-9 -13 2
-75 -2 -4
-10 -12 9
=>
2 -2 -10

-8 -22 73 -21
76 7 -34 -12
37 7 -34 2
3 1 -77 -44
=>
-21 -34 7 3

25 -3 -6
-21 -17 1
-57 -29 -3
=>
-6 -17 -57

-34 -27 29 60 -56
49 53 -5 -55 60
53 49 -28 -36 49
=>
-56 -55 -28

-39 -43 -50 -55 62
-21 27 41 56 7
69 40 61 39 -72
5 -43 45 59 -20
45 18 -59 -63 -14
=>
62 56 61 -43 45

-33 -66
-44 -50
-57 9
=>
-66 -44

78 -30 -43
47 29 74
=>
-43 29

-17 -40
-60 -43
-23 23
-43 47
54 -17
=>
-40 -60
---
70 11 15 -22 -33 -15 1 -14 18 18 26 21
10 64 -3 14 12 -55 -26 -17 -15 26 24 3
2 -12 49 10 -20 14 9 10 -13 24 29 11
-30 8 -11 49 21 -12 10 18 -42 -25 -17 -6
-21 14 -22 -2 65 5 -19 14 -1 -3 3 -15
-11 -54 2 -21 5 55 19 24 21 -21 -7 6
=>
-11 -54 2 -21 5 55 19 24 21 -21 -7 6
70 11 15 -22 -33 -15 1 -14 18 18 26 21
10 64 -3 14 12 -55 -26 -17 -15 26 24 3
2 -12 49 10 -20 14 9 10 -13 24 29 11
-30 8 -11 49 21 -12 10 18 -42 -25 -17 -6
-21 14 -22 -2 65 5 -19 14 -1 -3 3 -15

-23 -8 -12 -6 40 15 -43 12 -12 -3
55 -15 33 -27 -39 8 18 -34 34 41
60 -28 -1 -29 -17 20 38 -28 40 9
=>
60 -28 -1 -29 -17 20 38 -28 40 9
-23 -8 -12 -6 40 15 -43 12 -12 -3
55 -15 33 -27 -39 8 18 -34 34 41

49 52 -10 41 61 51 -20 -27 19
-27 -44 8 9 -41 63 41 -24 54
71 -16 -66 -42 -5 -37 -24 50 38
=>
71 -16 -66 -42 -5 -37 -24 50 38
49 52 -10 41 61 51 -20 -27 19
-27 -44 8 9 -41 63 41 -24 54

-9 -13 16 -29 4 -12 -5 -5 22 -15 3 -20 18
-21 17 -13 16 -35 -7 58 -5 -20 -28 -22 11 22
-10 -2 36 -20 15 23 -11 -4 47 -17 -15 -24 -11
7 8 24 31 -7 27 15 3 -5 1 -19 13 -22
-28 13 37 -30 16 -11 -30 -2 18 5 17 -18 7
=>
-28 13 37 -30 16 -11 -30 -2 18 5 17 -18 7
-9 -13 16 -29 4 -12 -5 -5 22 -15 3 -20 18
-21 17 -13 16 -35 -7 58 -5 -20 -28 -22 11 22
-10 -2 36 -20 15 23 -11 -4 47 -17 -15 -24 -11
7 8 24 31 -7 27 15 3 -5 1 -19 13 -22

-50 -28 16 -71 -13 0 27
-46 -51 -6 40 -18 6 38
-11 28 -16 3 22 -44 39
20 -13 40 67 -5 15 -9
-18 -16 -41 42 -44 -7 -64
23 50 -21 -32 17 -16 -46
5 67 46 -1 -22 36 8
-11 -11 -16 3 60 -3 -78
-19 41 -15 -50 -20 9 16
=>
-19 41 -15 -50 -20 9 16
-50 -28 16 -71 -13 0 27
-46 -51 -6 40 -18 6 38
-11 28 -16 3 22 -44 39
20 -13 40 67 -5 15 -9
-18 -16 -41 42 -44 -7 -64
23 50 -21 -32 17 -16 -46
5 67 46 -1 -22 36 8
-11 -11 -16 3 60 -3 -78

-12 22 -14 -33
47 -27 4 -5
-18 13 -31 7
-7 -12 -16 9
8 -9 10 4
17 20 -13 20
-16 25 -64 21
7 -6 20 -8
-27 12 -30 7
-36 11 -10 6
-11 28 14 -24
=>
-11 28 14 -24
-12 22 -14 -33
47 -27 4 -5
-18 13 -31 7
-7 -12 -16 9
8 -9 10 4
17 20 -13 20
-16 25 -64 21
7 -6 20 -8
-27 12 -30 7
-36 11 -10 6

-25 -16 -60 20 -44 9 -52 -11 -4 -69 32 9
-49 -47 13 -8 -60 22 -24 23 -10 -69 64 -13
20 25 -50 20 15 -10 -17 -24 5 5 -27 16
=>
20 25 -50 20 15 -10 -17 -24 5 5 -27 16
-25 -16 -60 20 -44 9 -52 -11 -4 -69 32 9
-49 -47 13 -8 -60 22 -24 23 -10 -69 64 -13
---
-1 -36
-2 -34
60 -31
=>
-36 -2

65 43 30
-45 -28 -14
-40 -26 -20
-6 -10 -5
70 49 29
=>
30 -28 -40

-69 31 -35 -18 -29
72 -11 7 -9 34
25 -13 -14 47 13
=>
-29 -9 -14

26 -8 -65
-57 -5 22
=>
-65 -5

44 -55 -16 -40 -13
37 -27 -54 53 -43
-38 15 59 -17 -35
46 10 -28 15 37
-22 24 -4 17 -26
=>
-13 53 59 10 -22

-27 -2 -38
-71 -51 50
=>
-38 -51

-37 -35 17 0 -3
-9 -23 38 20 35
-9 -24 19 -13 23
-34 -56 11 -34 1
=>
-3 20 19 -56

3 8 -5 46
-22 13 -62 39
-25 1 -45 5
57 0 22 0
-13 -14 26 -23
=>
46 -62 1 57
---
-1 0 -19 -31 -6
-1 1 27 52 15
-2 3 25 55 6
-7 5 17 60 7
=>
-1 1 27
-2 3 25

-19 -30 24
61 40 24
-19 37 11
=>
61 40 24
-19 37 11

-21 -22 -7 9 56
29 -31 -16 -73 -1
15 47 53 -10 7
38 51 77 7 -2
31 -6 4 -5 -30
=>
29 -31 -16
15 47 53

-41 12 56 55 10
29 63 -33 -61 38
-44 28 -4 -20 40
46 -68 62 -32 -12
-47 9 45 -21 -38
=>
29 63 -33
-44 28 -4

-62 21 40 28
-4 19 -23 -24
44 -40 0 14
8 -24 60 42
-12 -5 20 1
=>
-4 19 -23
44 -40 0

19 -31 2 -6 -37
-19 -4 63 -10 -71
-27 4 13 -30 26
=>
-19 -4 63
-27 4 13

-29 15 -10 -18 11
-28 15 -12 -27 10
-17 11 -26 4 4
-19 12 -25 -24 5
-26 14 -16 59 9
=>
-28 15 -12
-17 11 -26

12 -22 19
-6 -12 13
16 -47 -21
-4 -57 -1
=>
-6 -12 13
16 -47 -21
